Each path below is one point turned by a fixed rotation once a step. After each direction that follows a path, write how fast that rotation turns it, in degrees each step (0 if it stays still).
Each turn is a multiple of 5 degrees from 10 to 175, or 0.
Each row of a path follows its step; steps can be skipped.
path 1
step 2: [-27 -48 -29  16 -18 -24 -15   8  16 -19  26  29  -1  -4  15  12  13 -52
 -22 -28 -14 -14  30   7   6 -11  -1  18  23   0   9  12   8  20 -27  14
   2   8  -8 -19 -29 -25  52  15  26   9  -4  26  -2  10]
step 5: [ 32 -61 -22  -9 -10 -32 -15  14  22 -15  33  -2  -5 -19  16  28  10 -10
  -7  20  -1  11 -12   9  -4 -35 -20  30  19 -26   4  -7  31  40   0  16
 -46  -9  -3   0 -12 -16  21  -5   1 -16  38  -4  -2  -5]
step 6: [ 32  10  -6  10 -35  -9  -8 -12 -11 -21  -6   2 -10 -15  23  40  19 -25
  -6 -11 -31  12  -2  30   0 -40 -27 -10 -22 -17  21  36  22  31  11 -18
   4 -19  22  -5 -17 -36  37  27  11 -12  27  11 -21 -23]
step 11: [ 36  15   7   0  13 -13  11 -20  -4 -20  15  12   6  16  11  25 -16 -24
 -44   7 -21  -7   3   4  -7 -22   2  -6  20 -25  31  28  26  24 -28  26
 -40  27  -1   2 -30 -16  47 -24   9 -19  -7 -36  28   8]
step 20: [ 26 -27  15  52 -26 -39  10   5  13 -15  20  11 -12  10   4  12  26 -25
 -26  23  -1   4   5  35  16 -31 -23  15 -17   0  31  14  23 -13 -23  -6
  -9 -17  52  -6 -11 -21  35   4  11  -5  20   1 -17 -18]
step 26: [ 36  13   3  24 -31  11   8  -5 -18  -3  12   7  -7   0  19 -16 -17   8
  -7 -11  27  -3 -29  12  -2 -33   3 -17 -26 -57  14  13  56  23 -39   6
 -29  11  15  13 -28   6  31   8  12 -25  27  -2  -2 -22]
step 28: [ -5 -43 -10   2  -5   0   6   8 -12 -26  26  16 -23   2   7 -18 -13   0
  -3 -29   5  -1  -9  -1  20  -9   2  11   2 -30 -25   8  30  42 -62  28
 -36  48   5 -18 -24  -3  45   0  10  -6   6  -9  12  17]
Directions:
[  5   3   3  -3 -11   8   3  -3   3   1   1  -4   0  -2  -3   0  14  12
  -8   2  -6   3   3  -1   0   4  -5   0  -2   1  12  -5   7   1   1  -5
   3   1   1   0   6 -10  -5  -4   0 -10   4  -5   9  11] | 25
[  6   7   2   5  -3  -6   0   4  -1  11  13   0   2  -2  -4  -6  -6   3
  -4  -3   3   0  -1   5  -4   6  -3  -2   1   2   5  -1   9  -1  -7   2
   5  -6 -17  11  -1   0  -7   6   3   5  -8   3  -1  -6] | 80
[-4  4  1 -4  7  3  4 -6  3  4 -3  6  2 -3  1 -4 -1  7 13  0  9  4 15  7
  0  2 -9 -6 -9 -7  4  4 -8  8  5 -6  6 -9 -3  2  2  5  3  0  7  1  3  0
 -4  5] | 125
[ -5  -1  -5   3   9  -3  -8 -13  -8   4   5  -1   0  -6   3  15  -1   0
 -10   2 -11   5   0  -6  -2  -5  -3   0   3  -2   8   3  -1   8   8  -1
  -4  -4  -8  -6   8   4  -2  -1   2   1  -4   7   0  -2] | 10
[  2   6   5  -1   7   0  10  -1  -6   1   0  -3  -3  -4 -10   6  -7  12
   2   3   0  -4 -10  -3   8   3   5  -3  11  -2  -5  13  -6   5  -8  -2
  -1  -1   0   1   0  -5   4   6   1  -4  -6  -5   1   9] | 20
[  7   9   3   3   5  -2  -4   1  -6   1  -7  -3  -3   2  -3   3   0  -6
  -5  -8 -11   6   1   8  -4   5 -14   6   2   2   5   5 -10 -11  -3  -1
   7  -2   6  -1  -4  -2   4  -5   0   4  -2 -10  -9   0] | 155
